Each row is where one point has got to under a steady rotation. How many steps took it there?
The counts run from 0 to 1152.
[ -2  -6 -11  -6  31 -13  -5   3 -18  -2 -16  -4  -2   6   9   2  12   7
  20   2   9  13   7 -19 -12 -22   0  11 -14 -18   5 -10 -21   5   5 -12
   2  -8  16  -9  10 -13   6  -1   8   4 -19   4   4   6   8  -5   7   2
 -12  12 -10   5 -13 -10   6   0   3  12  24 -15  -4]
966
[ -2 -38  -3   8  16  -5  18  -8  -9  -4  -8   1 -18 -16  -1  11  11   1
  -3  -7   4   2 -27  -4 -25   3  -7  -5  -9 -20   5  -6  -3 -18   3  -3
  -8  11  -2  -8   1  -5  -2  -8  17   3  20   2  -1  -8  -7  -7  22   5
  -3  -4   3   0  14  16   5   4  -5   3 -11 -10  -7]
390
[  1  -3   6 -18  10  -5 -10   1 -10  -7  -1 -17 -15 -19  22  -8  -1   1
  13  -9   3   4  10   3 -18 -11 -18  18  -6   0  -5   1   0  -4   0 -10
  27   2   9  20 -16   1   5 -12  18  -6  -8   4  18  -6 -18   7  14   7
   6   8   1 -20 -11  -4 -24  -9   2  -5  -7  -7  -1]
848
[  0   4   0   5  -8 -18  -7 -16  -7  -2  -4  -6  -8  -2  11   0  12  -5
  24  -1  23   8   3  15   5   7 -17  20  -9 -17  11 -13  -8 -10  -4  12
  21  -7   5   4  -6 -13   8   0  26  -7  -6  13   9 -20  -7  20  10   3
   4  14   8 -14 -15 -11  -8   8  15   0  -4  -1  10]
991
[ -7 -30  -5   2  22  -4  11 -14 -10   5  -8   9 -17 -29  -5   7  20   7
  -1 -22  -1   0 -10 -19  -8   4 -14 -11  -3  -8   6 -16   5  -4  17  -1
  -5   5  10  -1  -1   8  -7  -6   0   0  16 -11   7   1   2  -7  20  -7
   2 -23   8   4   0  14  -1   0  -6  19   1   1 -17]
407
[ -7  19 -15   5   5 -14   4  14 -10   0   4  -6   4   3   5  18   9  16
   4   2  -1   9   0   7  21   0 -21   7 -10  -7   8 -12  -3  13  -8 -18
   2 -21  17  -4  15 -21  -3  -2   6 -15 -14   6  11  -9  -2   9  11  -2
 -11  -7   6   6 -13 -10   5   2  16  16  18 -11   1]
456
[ -5   1  -4  -8  33   0  -1   7 -18   1 -15  -4  -2   6  11   5  21   2
  16 -10  -3  -2  21 -14 -13 -11  -2  15 -19 -17   1  -9 -16  10   6 -11
   7 -13  10  -7   6 -14   5   7  10  16  -8  14   8   3  -1   2   7   8
  -8  19  -2  -3 -13  -7   9   3   3  13   3 -23  -6]
965
[ -8   7  -1  15   8 -27   3  -5 -11  -8   3   5  -3 -10  -1   5   4 -10
   4  11  -4  10  -8   4 -26 -11 -17   7  -7   1  18  -7  -9   2  -3  -3
  -4  -5 -17  -4   6  -9 -23  20   1  -6  17 -18  21 -10  -5   7   8  -4
   7  -3  18 -24  10   9 -12   0 -10 -13 -11  -6 -11]
251
[ -5 -27  22  14   7 -20   8 -21   1  -8  -3   0  -9   6  -4  -5   0  -7
  11   5  15  -6 -16 -27 -27   0  -9 -10  -6 -17  -9 -18 -20 -16  -3   1
   0   6  -7   0 -15   9  10   0  17  -9   3   5  -8   3  11  -6  15   3
   8  -8  11   9  16  11   5  10  -4  10   3   0  18]
523
[-14 -14  16  16   6 -21  -6  -3  -7  -3   2  16  -8 -11 -18   1  -1   4
   5  -9  17  -6  -5 -16 -16   5 -21  -5   7   0  -6  -7 -32  -1   9  -5
   1  20 -19  -3  -5   5  21   3  -3 -12  19 -15   4   4  -5  -3   8  -9
  12 -11   8   0  21   3 -18   2  -2   6  -9   6  -3]
891
[ -3 -20  21  12   6 -25  -2 -16  -1 -12  -4   3  -6   2   0 -12   1  -9
  12   1   2  -2  -4 -21 -29  -1 -17   1   5  -5 -12 -19 -19  -9   2   2
  10   0 -11   6 -24  14   8   4  16 -14   6  -3  -6   5   8  -9  14   2
   7   2  14  -5  17   8  -2   6  -7   1  -5  -2  11]
524
[ -7  18  -3   7   7 -32  -3   6  -9 -15  -4   0   0   1   0   6   7  -9
  27   5   7  13  10   5  -8 -17 -16  14 -12  -2  11  -9 -29   3  12   7
   2   4 -14 -14   6 -20   8  18  -3   7   8  -7  16  -5   5  11   1  -7
   1  16   8 -18   3 -10 -13   6 -10  -1  -7 -13  -6]
618
[  8   2  -1 -22  26 -20  -8   8 -12  -6 -16 -13  -8  -5  14   2  15   8
  15   3  10   6  11 -16  -6 -27   2  12   5   0  -4 -14  -4  -1  13  -6
  13   4   9  -5   2 -15   7  -2  -5  13 -13   8   8   5   0  -5  16  -7
  -2  10  -8   8 -13  -4  -1  -6  -3   7  15 -23  -3]
962
[ -8  -4  -4  11   6 -30 -12  -2   1  -2  -6   4   2  15  -6  -7  17   5
  22   3  30  11  -1  -8   9  -3 -10   6  -1  -8  -3 -13 -24   1   9   0
   0   3 -10 -12   8 -17  24  -1   3  -6 -12  -1  -1   0   3   6  10  -9
  -7   6 -13  12   1 -16  -1   7  11  11  24 -11   1]
1115
[  0 -20  16  13  -7 -10   7 -22  -3  -6   1   2 -13  -2   4  -2  11  -3
   1  -2  -8   3 -16   4  -1  17 -20  -6  -6 -10  -3  -9   8 -17   3  12
  18 -11   6  11 -23   8  -3   2  32 -19   9   5   5  -4  -1  -1  22   5
   7  -4  24 -17   8  12   7   4   7   2 -12  -4   4]
531
[  5  15   9 -13  16   0 -13  20  -9 -13  -4 -14  -4   7  -1   8   3  33
   1 -11   7  -8  -1  -1  11  -1 -24  20  -3  -3  -5  -1  -5   2  -2 -27
  26  -3   0   4 -17 -10  24  -9  14  -7  -8  16   5   0 -11  -7  13   7
 -12  14  -2   3 -14  -5  -9  -8  13   4 -13 -13   9]
334
[ -6  -5   1   7  14  -2 -13 -17  -4   3   0   2  -6  16  -2 -10   9   8
   6   8  16  -7  -6   4   2  14 -21  15   5 -18 -10 -24  -9  -5  -2  -9
  19 -16  -4   4 -19   4  31   1  17  -6  -6  12  10   6 -17  -3  16   4
  -4  24  -3   1   4 -12  -3   1  17   4  -2 -13   4]
191
[  9 -13  18 -18   7 -19  -1 -13  -8 -12  -7 -13  -7  -6  11 -10  12   5
  13   3   8  -2  11 -17   3   6  -9   1  14  -7 -11 -14  -5 -22  19   4
  17  -1   2  10 -23  -1   2  -4  19   6  -6  12   4   8  -2  -6  27  -1
   5   6  -2   9   6  -1  15   5   1  20   9 -21   2]
168
[ -9  -1   4   8   4 -17  -7 -11 -13  -8  -3  -3  13   5   5   0  18   8
  22  11  -1   1  10 -17  19   9 -12  -4   4  -7   1 -23 -16   0   6  -6
  -7  -7   3   2  -5  -1  10  -5   2 -11 -21   6   5   7   7  -1  22 -10
   6  -5   4  19   2  -5  15   7   1  24  32  -8  11]
304
[  2   1   9  -2  -6 -40   9   4  -5 -23  -2  -8   5   7  10   2  -6   4
   9  14  -6  12   1 -11   2 -17  -9  -8  -1  -2   7  -5 -13  -2   4  -2
 -11  -2  -6  -7  -3 -15 -14   4   9  -8 -10   0   7   0  12   1  18  -3
   7  -3  10   1  15   0  19  15 -17   2  17 -14   4]
140
[-20 -17 -10  13   1 -22   5   3  -7   5   2  14 -12  -4  -4   7  10  -2
  13 -22   0  17  -9   8   6   0 -23   2 -15 -12  12   2 -13   6  13  13
  -2   2  -7  -5  12 -12   2  11  10  -2  28 -11   9 -10   2   4   6  -1
  -9   0   5 -26   2  -4  -9  -3  -9   4  -1   8 -26]
751
[ -6   3  19  13  12 -15   0  -6  -6  -8   6   8  -1 -14  -8   6  -6   2
  -9   4   4 -11  -9 -19 -26  -1 -25  -4   7   9  -1 -14  -9  -2  -8 -22
   0   4 -12   1 -11  13   7   1  -3 -16   6 -19   9   2  -2  -6  12 -11
  14 -17  22  -6  17  19 -10  -1  -9  -1  -7  -4  11]
1039
[  3  -8   9   6  11  -7   2  -3  -7 -12 -11  -3   6  14 -12   9   0  20
  -2   3  -2  -8 -15 -23  -6   1 -14  -1  -3 -11  -3 -22  -9  -6  -7 -18
   5 -11  11   1 -12  14  16  -4  18 -15  -9  17  -9   8  10 -19  18   5
  -4  -3  13  18   2  13  16   5   3  10  -1 -11  18]
670
[-11  -4  -3   8  34  11   0  -1 -15  10   6  -2  -6   1  14 -12  -3   5
 -10  -2  -4 -13   2  -6 -18   4 -18   8  -1 -11  -8  -2  -5  14  -6 -40
   4 -12   9  -4 -11  -3   6   2  10  -5  -1  -5  12   7 -28   2  16   4
  -7   8  -4 -14   6   8  -8  -1   5   4  -5 -19  -3]
707
[ -5 -20  11   2  -1 -21  -5  -7  -9   3   5 -10 -19  -8  15 -12  -5  -6
  19  -9  24  15   2  -1 -10  -4 -20  -1   0 -11  -8   0  -6   3  -3  -1
   9   7  12   8  -1  -2   0 -11  21 -15  -3 -10   5 -16  -8  14  12   2
   8 -15   5 -18  -6 -11 -20   7   2   1   8  11   4]
863
[ 16   2  22  -8   0 -32  -1  16   0 -25 -16 -11  -5  14  -5   8  -5  21
 -11   7   8   2  -7 -20 -19 -19  -5  -5   7  -1 -11  -5  -9 -16   8 -13
   7   4 -11  -5  -3 -14   2  -7  13   2   0   8  -3   1   7 -14  14  -4
  -3  -6   2  11  12  10  10  -5  -3   8  -3 -19   9]
3
[  4   0  -2 -17   8 -33 -11  -4   2  -2 -11  -4 -15  -8  16  -4  12  -1
  28   4   6  24  19  -9  -6 -24  -7  12  -5  -6  -3  -9 -13   2   6   5
  22  -5  19   3   3 -16  -2   6  12  -4 -15  -1   6  -9   7   6   3  -1
   1   8   8 -14 -21 -16  -6  -1   6  11  18  -8   2]
973
[ -6  -6  -4   6  22   2  -7   6   2   3   2   6 -19  -7  -5  13   3  25
 -18 -13  16  -2 -17   3 -17   1 -15   9  -7  -5  -4  -1   5   9  -3 -14
  16  -2   8  -3  13 -11   1   1  16 -13  13 -11   6 -13 -16   4   3   0
  -8 -14  13 -16 -16   5 -18 -10  25  -1 -16   1  -5]
220
[ -8  19   0   5  -2 -18   1  14  -9  -4   1  -6   3  15   9   5  -5   6
  16   0   6  14  14  -2  -7 -15 -14   7 -12  -6  -4   2 -17  16 -14 -16
   4 -15   6 -11  19 -14 -11  -1  16  -7 -18  -4   7 -21  -1  21   6  -6
  -9 -10   5  -9 -13  -5  -1   8  11  23  14  -4   7]
473
[ 11  -5  -2 -14  15 -17  -9   0  -9 -10 -14 -18 -14 -10   6   1  12   7
  23  -7  20  15  -1 -10  -3 -19  -5   7  -7 -14  -1 -13   0  -9   8   5
  22   8   7   0   4 -14  11 -18  15   3 -21   8   7  -8   0   0  15   2
  -1   6  -6   8 -16  -8  -2   1   4  -2  16  -9   9]
978
[ -7  -5   6  11   2  -6   9   5  -2  -5   9   7   2  -8   9   7  -5  11
 -19 -12 -27  -2 -17  -4  -3  -1 -26 -10  -9  -2   3  -1   6  13   1 -20
  -2 -11   5   7  -6   1 -25   5  11 -26  15  -7   6  -4  -4  -7  18   3
  -4 -14  22 -19   3  27  -3  -4  -6   0 -12  -1  -9]
1047
[ -2  -3 -10  12  23  -9  11   2 -11  -6  -7  -2 -16 -15  -6  22   2  10
 -19   0  16  -6 -18   0 -24  -2  -2   2 -11 -16  16  -3   1  -2  -4 -16
 -13   7  -5 -21  18 -10  -5  -9  12   4  19  -7   9 -23 -12   6  10  -1
  -2 -16  -1  -4   2  13  -2  -2   1  -1 -18 -15 -10]
242
[-12 -18  -4  14  31   0   6 -17 -11   7  -7  19 -12 -21  -7   6  29   1
  -5  -8  -9  -7  -1 -13  -8  11 -17   1  -3  -6  14 -22  -8  -3  21  -1
  -6   2  -1  -1  -9   3   5  15  -1   0  18  -5  12  14   1  -6  16   2
   5   4  10  -3  14  14   7  -7  -8   6  -9 -11 -18]
411
[  0  -3  18  -2  15  -9  -7 -10  -4  -5  -8  -7 -12 -12 -10   8  10   4
  25 -12  34  -1   3 -17 -22  -5 -11   7   1  -5  -4  -7 -21  -5  -3   0
  19  12   1   3  -8   8  23 -14  16  -4  -6   2  -2  -9   3   9   6  -4
  -4  -9   2   7 -10  -4 -20   2  14   8  -8   1  17]
1000
[ -6 -16   2  20  14 -26   0 -31  -3  10   0  15   0 -11   1 -11  26  -6
   3  11   2   2   1 -15  -6   7 -16  -9  10 -14   7 -26 -10  -5  12  -1
  -9   1  -5  -1  -1   3   5  10  -8 -13   2 -11  11  12  -2  -1  18 -15
   7 -14  15  10  17   7   5   3  -7  11  20  -8  -1]
414
